Rotation paths and how fast each direction turns (degrees each step):
Each turn is a multiple of 5 degrees from 10 to 175, or 0.
Each row of a path follows its step; steps can be skipped.
Rotation 1:
step 0: [1.311, 0.270, 1.358, 2.125, 0.371, -1.902, -0.938, -1.745, -2.081, -0.608, -0.378, 1.080, 1.548, 0.750, -1.485, 0.452, -0.739, -0.582, -0.868, -1.242, 1.858, 3.060, -1.481, -1.175, -1.829, 0.052, -1.144, -3.372, 0.290, 0.675, -0.224, -1.266, 0.437, -2.841, 0.299, 1.375, -0.985, 0.055, -2.750, 0.538, -0.072, 1.584, 0.487, 2.855, -0.260, -2.528, 1.540, -0.586, 1.387, -1.323, -0.784, -0.446, 1.798, 0.220, 0.127, 0.890]
step 1: [0.106, -0.789, 1.438, 0.339, 1.075, 0.337, -1.440, -1.058, -1.848, 1.885, -0.821, -0.965, -0.430, -0.260, -0.620, -1.020, 0.982, -2.881, -1.395, 0.665, -1.247, 1.567, 0.007, -2.742, 0.593, 0.533, -1.352, -1.574, 4.087, 2.493, -2.923, 1.866, -0.857, -0.965, 0.518, -1.038, 0.182, 1.068, 0.613, 1.316, 1.974, 0.268, -0.416, -0.106, 1.070, 0.847, 0.644, 1.582, 0.800, -1.302, -1.695, 1.503, 0.690, -2.220, -1.972, 0.231]
step 3: [1.283, -0.267, -1.264, 2.236, 2.057, 0.202, -0.277, -1.979, -2.016, 0.822, -0.256, -2.626, -1.021, -1.431, -0.437, -0.473, 1.463, -0.996, -2.018, -1.465, 0.750, 0.202, 0.905, 0.165, -0.996, 0.728, 0.444, 1.899, 0.722, 2.365, -1.033, -0.396, -2.558, -0.491, -1.043, 1.317, 1.415, -0.340, 1.628, -0.311, -0.887, 2.830, -0.577, 2.534, -0.850, -0.804, 2.234, -1.469, -0.522, 0.014, -0.416, 1.737, -3.593, 0.249, 1.302, 1.008]
step 4: [-1.789, -0.060, 0.802, -0.564, 0.743, -1.501, 0.924, -2.395, -1.140, -1.171, 1.041, 0.501, -0.181, -0.247, -1.448, 1.923, -1.553, 0.300, -1.168, -1.623, 1.101, -0.850, -0.439, -0.199, -1.415, 0.531, -0.411, -3.709, 0.843, 2.431, 0.423, 1.742, 0.668, 0.422, 0.437, 0.215, 2.065, 1.438, -1.050, 1.798, -1.119, 1.350, 0.357, 1.568, 0.549, -2.066, 3.203, -2.575, -0.821, 1.996, 0.748, 1.126, 0.288, -2.623, -0.915, 1.305]
step 5: [0.618, -1.061, -1.754, 1.561, -0.791, 0.575, 1.187, -1.432, -0.169, 0.422, 0.327, -0.285, -3.221, 0.386, -0.232, 1.139, 0.119, -1.216, -0.763, -1.396, 0.206, -0.470, 1.216, -0.440, 1.012, 3.515, 0.480, -0.642, 2.781, 1.002, -2.584, -1.162, 1.055, -0.601, 0.977, 0.095, 0.733, -0.011, -0.342, 1.756, 0.397, 2.760, 2.084, -0.814, 0.143, 1.429, 3.210, 2.142, 1.922, 0.442, -0.456, -0.096, 0.089, -1.203, -2.842, -1.588]
step 7: [0.255, 0.621, -1.224, 1.998, -1.212, -2.624, 1.363, -1.041, -1.666, 1.411, 0.344, 0.702, -0.435, -1.468, 0.830, -0.137, -0.939, -0.232, 0.114, -0.563, 2.597, 1.685, 0.901, 2.389, -0.665, 2.096, -0.004, 1.449, -1.317, -1.443, 0.459, 0.849, -0.119, -0.958, -1.594, -1.320, 3.226, -0.030, 0.894, 0.389, -2.915, 1.144, 0.835, 0.250, -0.794, 0.399, 1.185, -0.266, 1.984, 1.340, -0.428, 2.495, -4.026, 0.114, -0.302, -0.716]
step 9: [1.865, 0.094, 1.159, 2.195, -0.876, -0.956, -0.224, 0.122, -1.843, -1.696, -1.886, 2.666, 0.020, 1.427, 0.846, 0.459, -0.757, -0.611, 1.162, 0.386, -0.520, 2.730, 0.956, -1.481, 1.836, 1.757, -1.328, -3.251, 0.611, 0.646, -1.877, -0.129, 0.081, -2.858, -1.144, -1.795, 0.236, 0.762, 0.325, 2.073, 0.242, -0.193, 0.630, -2.139, -0.900, 1.311, 1.631, 0.775, 2.196, 0.854, -0.776, 2.259, 1.286, -0.017, -1.641, -1.240]
step 11: [1.801, 3.106, -0.501, 1.798, 1.730, -0.257, -0.194, -1.898, -2.276, 1.738, -2.593, 1.026, 1.155, 0.497, -0.515, -1.784, -1.347, -1.711, -0.667, -0.448, -0.123, 0.891, 0.426, 0.864, 0.556, -0.099, 0.025, 0.036, 0.095, 0.513, 1.559, 0.891, -1.993, -1.718, -1.172, -2.885, 0.042, -0.739, 2.050, -0.117, 0.300, -1.113, 1.304, 0.773, -1.660, -0.667, -0.455, -1.606, -0.259, -0.284, -2.106, 2.410, -3.499, -1.338, 1.043, 1.217]
step 12: [1.138, 0.832, 2.232, 1.101, 1.260, -3.011, 1.121, -1.980, -0.544, -0.652, 0.230, -1.758, 0.776, 1.378, -1.672, 0.415, -0.012, -0.365, -1.739, -1.519, -0.274, 0.459, -2.405, -3.781, -0.832, 0.633, -1.025, 0.076, 0.068, 1.387, 0.710, -0.674, 2.165, -3.028, -2.053, 0.488, 0.621, 1.017, 0.650, -0.370, -0.118, -0.326, 0.334, 1.665, -1.114, -0.706, 3.265, -1.645, -1.530, 1.053, 0.268, 0.301, -0.794, 1.274, -0.460, 1.978]
step 13: [0.293, -0.847, 1.273, 0.648, 2.955, -0.305, 1.016, -0.251, -2.830, -1.722, -0.738, 0.874, -1.907, 1.517, 0.344, 0.542, 0.173, -1.587, -2.528, -0.740, 0.230, 1.108, 2.142, -0.655, 0.873, 0.805, 0.120, -3.421, 2.811, 1.925, -1.626, -0.657, 0.351, -1.230, 1.336, 0.251, -1.540, -0.069, 0.384, 1.013, 2.543, 0.326, 2.325, 1.447, -0.082, -0.368, 1.287, -1.053, 0.142, 1.146, -3.097, -0.382, 0.783, -1.314, 0.728, -0.484]
step 14: [-0.255, 1.576, -0.547, -0.537, 0.176, 1.365, 1.781, 0.021, -1.291, 0.971, 0.003, -0.133, 0.189, -0.048, -0.603, 1.308, 0.006, -2.659, -1.324, 0.587, -2.528, -0.845, -0.152, -2.241, 1.362, -1.206, 0.967, 0.542, 1.630, 1.067, -2.242, 0.564, 2.611, -0.012, 1.131, -2.949, 2.323, 1.734, 1.959, 0.639, 0.079, 1.407, 0.444, 1.270, 0.529, -0.662, 0.619, -0.940, -0.657, 0.137, -1.517, -1.183, -2.103, -0.174, -4.540, -0.189]
Directions:
[-0.273, -0.288, -0.140, -0.364, -0.010, -0.399, 0.042, -0.401, -0.081, 0.368, -0.145, 0.003, -0.298, -0.198, -0.487, -0.015, 0.490, -0.281, 0.215, 0.415, 0.524, -0.057, -0.541, 0.069, -0.057, 0.223, -0.108, -0.045, 0.126, -0.317, 0.269, 0.756, 0.423, 0.195, 0.567, -0.375, 0.294, -0.218, -0.125, 0.033, 0.439, 0.026, 0.450, -0.731, 0.077, -0.336, -0.513, -0.385, -0.172, -0.184, -0.386, -0.298, -0.521, -0.932, -0.034, -0.294]  115
[-0.493, 0.397, 0.256, 0.766, -0.005, -0.026, -0.020, -0.327, 0.753, 0.057, -0.021, -0.117, 0.056, -0.251, 0.546, -0.013, -0.080, -0.101, -0.078, -0.590, 0.390, 0.355, 0.380, 0.192, 0.470, -0.065, -0.070, 0.215, -0.378, -0.324, 0.294, -0.082, -0.314, -0.358, 0.309, -0.221, 0.628, -0.158, 0.406, -0.232, -0.395, 0.407, -0.196, 0.059, 0.142, -0.562, -0.263, -0.514, -0.729, -0.755, 0.134, -0.068, 0.023, -0.133, 0.075, 0.408]  90
[-0.589, -0.232, -0.292, 0.185, 0.221, -0.357, -0.070, -0.454, -0.210, -0.624, 0.106, 0.935, -0.499, -0.197, -0.135, 0.138, 0.162, -0.163, -0.388, -0.549, -0.387, 0.257, -0.188, 0.042, -0.280, -0.283, -0.630, 0.015, -0.288, 0.184, -0.711, -0.051, 0.080, -0.507, 0.365, 0.563, -0.420, -0.311, -0.348, -0.058, -0.021, -0.062, -0.066, -0.569, -0.156, -0.211, -0.170, -0.073, -0.485, 0.524, 0.264, 0.099, 0.334, 0.090, -0.410, 0.070]  85
[0.397, 0.717, 0.210, -0.121, -0.257, 0.218, 0.258, 0.259, 0.201, 0.396, -0.231, 0.444, -0.237, 0.254, -0.319, 0.088, 0.075, -0.272, -0.250, -0.561, -0.292, -0.635, -0.552, 0.231, 0.155, 0.502, 0.037, 0.239, 0.643, -0.392, -0.352, 0.577, -0.164, -0.215, 0.028, 0.196, 0.449, -0.255, 0.025, -0.435, -0.064, -0.370, -0.360, -0.269, -0.595, 0.159, 0.438, -0.435, 0.194, -0.248, 0.371, -0.140, 0.687, -0.052, 0.407, -0.174]  110
[0.231, 0.049, -0.419, -0.294, 0.302, -0.116, 0.221, -0.904, 0.045, 0.005, 0.040, -0.313, -0.210, -0.015, 0.427, -0.279, 0.173, 0.322, -0.017, -0.286, 0.419, 0.127, -0.125, -0.231, -0.133, 0.189, 0.331, 0.314, -0.060, -0.301, -0.729, -0.193, 0.171, -0.202, 0.534, 0.356, -0.543, 0.083, -0.012, -0.267, -0.277, 0.400, 0.445, 0.339, -0.281, 0.321, -0.118, 0.533, 0.436, -0.383, -0.277, -0.720, 0.191, -0.058, 0.958, 0.211]  145
[-0.024, 0.219, -0.210, -0.372, -0.316, -0.243, -0.336, 0.017, -0.180, 0.012, 0.632, -0.485, 0.402, 0.029, -0.617, -0.186, 0.242, -0.032, -0.283, -0.098, -0.371, 0.281, 0.088, -0.515, 0.224, -0.149, 0.318, -0.582, 0.130, 0.696, -0.248, -0.114, -0.258, -0.487, -0.466, 0.272, -0.316, -0.878, 0.692, -0.177, 0.222, -0.536, 0.218, 0.042, -0.177, -0.193, -0.085, -0.413, -0.163, -0.602, -0.293, -0.131, -0.085, -0.370, 0.098, 0.434]  35
